Turns, then the turns between two rows, first turn first; the first pair answered:
vavir:
-0.25 1.60 0.71 -0.93 0.80 -1.60 -2.37 0.36 => 0.95 1.08 0.61 0.65 0.93 -1.30 -2.21 -1.39
0.40 -0.35 -0.57 0.23 -1.32 -1.72 -1.35 0.28 => 0.18 -0.96 -0.68 0.55 -1.08 -1.31 -1.15 -0.13
-2.63 -0.51 0.93 -1.13 1.50 0.63 -0.69 1.46 => -0.15 2.57 1.62 -0.73 0.92 -0.04 -1.36 1.54
zep:
-0.16 2.54 0.16 -0.32 -1.04 -0.82 1.60 2.29 => -0.36 3.32 0.62 -0.89 -0.06 -0.62 1.74 0.54
-0.63 0.27 1.22 -1.85 0.75 -1.48 -0.65 -2.27 => -1.53 -1.65 0.64 -1.27 0.15 -1.58 -0.84 -1.59
-1.63 0.21 0.57 -1.78 0.50 0.26 -0.06 -1.07 => -2.00 -1.10 -0.01 -1.40 -0.10 0.11 0.12 -0.06
vivi:
-0.09 -1.18 -0.49 -0.32 -1.69 0.62 1.06 1.02 => 1.96 0.13 -0.38 1.67 -0.37 0.68 -0.19 -0.22
-0.96 1.23 0.14 -1.08 1.05 0.66 0.57 -0.46 => -0.10 0.94 0.52 -0.58 1.20 -0.76 -0.91 -0.95
-0.25 -0.46 -1.11 0.09 3.47 -0.43 -0.38 -1.56 => -1.70 -1.53 -1.08 -1.47 2.43 -0.77 -0.11 -0.82
-2.33 -1.25 -0.39 -1.68 2.37 1.38 1.66 -2.72 => -0.44 -0.91 0.29 0.26 2.93 -0.42 -0.85 -3.79

Each pair is 2 to 3 turns apart.
-1.49 -3.75 -1.36 -0.64 1.07 -0.96 -2.29 -1.55 => -1.14 -0.65 -0.67 -2.44 -0.50 -1.37 -3.15 2.68 -> vavir zep
3.14 0.94 0.12 1.38 1.22 -1.56 -2.32 -0.54 => -2.58 -1.61 0.04 -3.41 -0.20 -0.54 1.05 0.34 -> zep vivi
-0.88 0.38 0.15 -1.18 2.76 1.20 -0.30 -0.17 => -0.19 0.97 0.80 -1.27 2.60 -0.57 -1.96 -0.05 -> vivi vavir
2.23 -1.75 -1.16 3.42 0.53 0.74 0.29 0.56 => 2.15 1.35 -0.18 1.20 -0.13 0.30 -0.75 3.52 -> vavir vavir vavir
1.01 1.24 0.77 -0.03 1.93 -1.03 -2.66 1.22 => 1.44 1.08 -0.24 1.32 2.59 2.48 0.69 -0.46 -> vavir vivi vivi
-0.03 0.61 1.01 -1.42 -1.33 -1.99 -0.61 0.66 => -0.76 1.25 0.75 -1.90 -1.10 -0.20 1.03 1.00 -> vivi vivi vivi
-0.39 0.42 0.42 -0.66 0.24 0.76 1.61 -2.19 => -0.74 1.44 0.68 -1.61 -0.16 0.42 1.47 -0.59 -> vavir vavir
-0.92 -0.63 -0.67 1.04 1.00 1.25 1.03 -2.61 => -0.55 -2.40 -1.09 2.12 0.44 0.00 -0.32 -1.76 -> zep vivi
1.12 0.36 0.55 1.71 -0.16 -1.78 -2.02 -2.37 => 0.17 -1.05 -0.23 2.10 1.14 -0.30 -1.08 -2.85 -> vavir vivi vivi
-2.24 0.75 0.56 -2.81 2.81 -0.26 -0.99 0.41 => -0.93 2.37 0.84 -2.09 2.85 -0.01 -1.47 1.30 -> vivi zep vavir
1.06 1.36 -0.36 1.65 -2.34 0.81 -0.22 5.30 => 0.44 4.90 1.69 -1.50 1.98 1.52 -0.59 -1.33 -> zep zep
-0.32 1.53 1.67 -3.06 -1.89 -1.83 0.28 -3.11 => -1.04 -0.23 1.46 -2.38 -1.23 -1.47 1.10 -4.15 -> vavir vavir
-3.49 -1.96 0.05 -2.36 -0.78 0.83 -0.07 -0.55 => -0.78 -0.83 -0.29 1.30 2.26 3.09 -0.34 -2.73 -> vivi zep
-0.57 -0.30 -0.45 0.33 1.19 2.30 1.42 -1.81 => -1.72 -1.77 0.41 -1.12 0.89 -1.39 -1.70 -0.59 -> vivi vavir
0.74 0.98 -0.28 1.51 0.97 1.83 0.90 0.81 => 1.22 0.45 0.17 2.09 0.87 -0.51 -1.44 0.36 -> vivi vivi vivi
2.06 0.78 -3.35 2.13 0.48 0.69 -1.25 3.50 => -0.88 0.81 -1.88 -0.65 4.36 0.95 -0.99 -2.48 -> zep zep zep
-3.26 -0.50 0.67 -3.79 -1.98 -0.07 1.87 0.42 => 2.42 2.33 0.86 0.52 -2.30 -0.30 1.36 -3.47 -> vavir vavir
-0.01 -3.01 -1.52 2.04 0.70 1.42 1.44 0.70 => 0.65 -0.78 -1.42 2.16 2.20 2.20 0.39 1.94 -> vivi vavir vivi
1.30 0.91 0.89 1.14 0.56 -1.70 -1.11 -1.76 => -1.59 -1.57 0.59 -0.36 0.83 -1.65 -0.79 -1.53 -> zep vavir
-0.24 -0.88 1.16 -0.28 1.22 1.90 1.23 -3.96 => 0.30 -2.90 0.47 1.75 1.07 1.01 0.11 -3.05 -> zep vivi
-0.02 0.79 1.33 -1.17 1.10 -2.10 -1.97 -0.57 => 0.56 2.78 1.12 -1.32 0.45 0.47 0.96 -0.07 -> vivi vavir
0.00 -4.17 -1.61 3.06 4.74 3.65 0.70 -0.67 => -2.07 -5.39 -2.03 1.06 3.54 3.59 2.06 0.43 -> vivi vivi
-3.10 -0.21 -0.15 -2.90 -0.19 0.41 -0.38 3.56 => 3.59 1.47 0.14 3.23 -0.18 0.41 -0.70 -2.49 -> vavir vavir
-1.29 -2.73 -1.01 -3.11 -2.05 -0.51 -0.12 1.66 => 2.80 1.85 -0.13 -1.63 -2.04 -1.48 -1.70 1.51 -> vavir vivi vivi
-1.07 -0.69 0.30 -0.89 -0.46 0.46 0.56 1.57 => -0.41 -1.93 0.44 0.14 0.55 -0.51 -0.94 0.22 -> vivi vavir vivi
2.92 0.16 0.31 2.48 -2.40 -1.85 -0.30 0.26 => 0.99 -0.08 0.05 0.70 -3.95 -0.83 2.09 1.24 -> vivi vavir
-0.08 -1.26 -0.84 1.67 -2.49 1.72 3.28 1.66 => -1.10 -2.78 -0.48 0.63 -3.17 -0.69 1.63 2.11 -> vivi vivi
-0.19 0.11 -0.31 -0.79 -1.56 0.88 1.87 -3.16 => -1.44 -1.12 -0.11 -2.06 -1.91 -1.27 -0.12 -2.10 -> vavir vivi vivi
-1.93 -0.29 -0.02 -1.81 -0.09 -0.81 -0.32 0.25 => -1.46 0.91 -0.20 -1.27 0.64 1.58 1.32 0.31 -> vivi vivi vivi
1.36 0.53 -0.40 1.57 -1.45 0.71 0.56 2.72 => 2.36 2.51 0.57 0.79 -1.18 -0.18 -0.78 0.95 -> vivi zep
